Each path is a new rotation, seen through one point. The rows after it are directions, each followed by how far the rotation turns it, in degrees per step (0 if it stays put).
Each turn is a multiple of 5 degrees from 10 to 175, or 0.
Each row of a path follows its step; steps can be skipped.

step 0: [ 13.6   3.7   6.7 -12.7 -11.5   9.3  -5.2  18.1  -4.9 -33.0   3.3 -10.8
 -10.0  12.4  12.3  20.2  14.7 -42.8  15.8 -23.6 -21.3  24.3 -20.8 -12.0
 -11.2  12.0  18.1 -28.8  12.8 -26.2 -19.5   7.4  -0.4  23.1   2.1 -20.0
  34.8  -4.7   9.8   8.7  31.4  -1.2 -32.5  28.5   2.9  -3.3 -27.3  -0.3
 -14.1 -17.4]
step 3: [ 31.8 -12.4  25.1 -20.1  17.0   9.9 -50.3   1.3  18.1 -33.0  -2.5   4.3
   8.3  -0.9   7.7  16.7 -16.4  -1.0  21.4 -19.2  17.1  34.3   2.4 -21.8
 -12.9  23.0  11.2  -1.0 -12.6 -14.9 -17.0  -6.2 -41.3   2.6  31.5 -10.8
  16.2  12.7   6.6  14.2  11.2   0.6   4.3  28.2  13.2  -0.7  -2.9   6.3
  -3.9  24.5]
step 4: [-22.2  13.8 -27.7   1.3 -17.6 -29.0   6.2  -1.3  -3.3   1.4  20.6  -4.1
   8.1  15.7 -14.1   0.4 -30.7  29.1 -26.3  15.6  -1.9  -4.6  -3.2  14.1
   0.2  20.1 -10.2  20.4  -0.9 -13.4 -15.3   4.0  23.5  11.1  11.7  18.3
  26.4 -43.6  28.1  18.7  33.3  -3.1 -28.8 -14.8  30.5  -5.6 -21.4  -0.8
   6.4  15.4]
step 10: [ 29.0  -2.4 -16.3 -21.6  35.8   2.5  -3.2  10.6 -15.7   9.8  12.2 -26.5
   3.8   7.3 -10.0  -9.0   3.5  -8.7  -6.8 -30.5 -57.1  -6.8  22.6   2.9
  16.9 -13.3  -3.5   6.6  19.3  23.0   1.2   7.1 -14.4   6.9   5.9 -25.9
   0.3  15.7  10.6  15.3  13.9  17.5  15.8 -20.0  43.0 -11.7   7.5   6.6
  15.1  30.3]
step 11: [ 27.0  -0.6  -2.8  14.4  13.6 -16.2 -33.9   4.0  26.4  -5.8  10.6  -3.8
   5.6  15.5   3.2   1.2 -14.5   8.9  16.0  21.3  28.5  -7.9 -13.5  -6.4
  22.6 -37.9  30.1  -6.0 -18.1  -9.2  -9.4   8.5   0.4 -40.0 -25.8  12.4
   1.3 -21.7  -0.8  -6.0  37.8 -24.7 -15.9  -7.4 -16.4   0.3   7.5  11.2
 -25.8  32.9]
step 12: [ -2.2   8.1  14.1  -7.0  15.5   6.3  28.3   5.8  -3.5  38.5   6.4 -15.3
  -1.4 -17.9 -15.5  11.3 -17.0  -7.8 -20.2  -8.6   7.1  -3.5   5.5  -6.3
  -7.3   1.4  -2.4 -21.4 -23.6  11.2 -29.3  22.3  10.5  60.3   9.2   1.2
  33.9   8.9 -22.4   3.3  -4.8  10.6 -16.0 -16.5  21.4  15.8  20.0 -14.2
  -3.8  42.1]
step 14: [ -5.8  -6.1  41.3  -6.4  47.1 -18.8   0.5 -15.8  16.3  22.0  10.0  -6.7
  16.5   7.8  26.1  14.9  11.1   6.0 -12.1  26.1   6.8  -5.6  -1.2  -5.0
  30.0 -16.4   8.0 -22.2   2.2  -3.2 -22.1  28.3  13.9   7.2 -18.8  16.7
   4.5 -17.3 -28.7  -3.1  47.4   7.5  17.9  -3.1 -18.4 -21.5   2.1  -0.1
   9.7  13.1]
step 20: [-30.1   0.7   2.1  -5.9  -2.9 -32.2 -10.0  -8.7  10.1   7.1  -5.6   0.0
 -15.4  28.6  -8.5 -16.3 -28.5  -9.5 -21.5   1.3  -0.6 -18.0   4.2   5.4
 -18.9  26.9  -9.5  21.8  13.7 -10.4  35.9  12.6  36.0  20.8   9.7 -24.1
  26.7 -33.9  21.5 -11.5  23.1   6.7  -4.0 -23.5  -0.3   5.7  -0.1 -17.0
 -25.6  28.4]
step 25: [ 17.9   1.8  29.3 -37.7 -29.6   3.8 -20.4  13.9 -23.6  -5.6  -8.5 -16.8
   4.0   7.4   5.5 -24.8   2.3  -5.4   5.7  -0.7  -8.1 -18.1 -27.9 -19.1
 -17.7  15.1  -9.4  -4.0  -7.3  -0.1  32.9   9.5  22.8  43.1   6.0  20.2
  -5.1 -31.8 -26.7   8.8   8.9 -24.6  -9.9 -18.2  12.6  29.4  -1.3  23.9
   6.4   3.6]
[  6.1  -0.7  -1.4   0.2   5.5   0.4  -5.2  -3.3 -11.1  -1.2  -6.7  -1.1
  -3.3 -10.1  -6.2  -6.7  -3.1  -3.5   0.7   9.0  10.3   1.5  -0.2   4.4
   0.5  -4.5  -8.6   0.5   1.0  12.1  -7.8   0.1   7.7  -1.0   5.4   2.8
  -3.8  -2.2  -9.4  -4.3  -1.2  -0.6 -15.0  -2.7  -7.6  -3.4  -1.3   5.8
   0.7  -1.4]	110
[ -6.8  -0.9   0.5  -2.7  -3.5   3.6   6.5  -7.1  -7.5   4.3   3.8  -3.9
   3.6  -2.2   1.6   7.5  -6.9   3.6   2.7   1.9   1.3   1.5   1.8   8.5
   4.1   3.7   4.5  -5.5   1.4  -3.6  -6.3 -13.0  -1.9  -5.3  -5.1  15.4
  -1.8   2.6  -2.2  -7.9  12.3   9.4  -3.2  -6.3   2.8   5.0   4.4  -6.1
   1.2  -3.0]	145
[  5.9  -1.7  -3.3  -7.0   0.7   6.1  -3.5   5.9  -3.7  -0.1  10.1   3.0
  -3.4   6.5  -1.0  -4.2  -9.8  -5.7  -4.0  -7.1  -2.6   4.9  -3.0   5.5
  -1.8   2.7   1.2   2.6 -12.9   9.0   0.5  -2.5  -5.2   5.0   5.0   2.0
  -0.8  -3.9  -3.9   8.1   4.6   5.5   6.2  -4.8   0.5  -3.8 -10.6  -1.9
  -1.4 -15.2]	115
[  3.0  -0.1  -2.6  -0.3 -16.6  -4.5   0.7   2.1  -1.8   4.6   7.0   3.3
  -9.0  -3.3   0.8  -5.1   6.3  -5.0  -1.4  -1.5   2.6  -0.9  -0.2   3.2
  -7.4  -1.0  -2.3   8.0   0.2  -8.5  -7.2  -6.8   8.9  13.3  -2.6   0.0
  10.8  -4.9  -1.7  -0.7  -0.2  -0.7  -3.7   4.6   2.2  -2.7  12.7  -4.7
  -3.4  -4.8]	90
[ 14.8  -0.3  -4.3   5.0  -5.3   3.1  -2.5  -6.5   6.1 -14.1  -4.6   4.4
  -7.9  -2.5   2.9  -6.4  -1.3  -0.6  -3.2  -0.9  -2.4   8.6   7.0  -1.3
   6.9   3.8  -5.9 -11.9   0.5   3.3   5.1   1.9  -1.3  -8.4  -7.9   0.4
   9.4  -0.8  -2.5   0.4   3.3   3.8   1.4   1.7   1.0   2.9   4.8  -9.9
   3.7  -0.8]	140
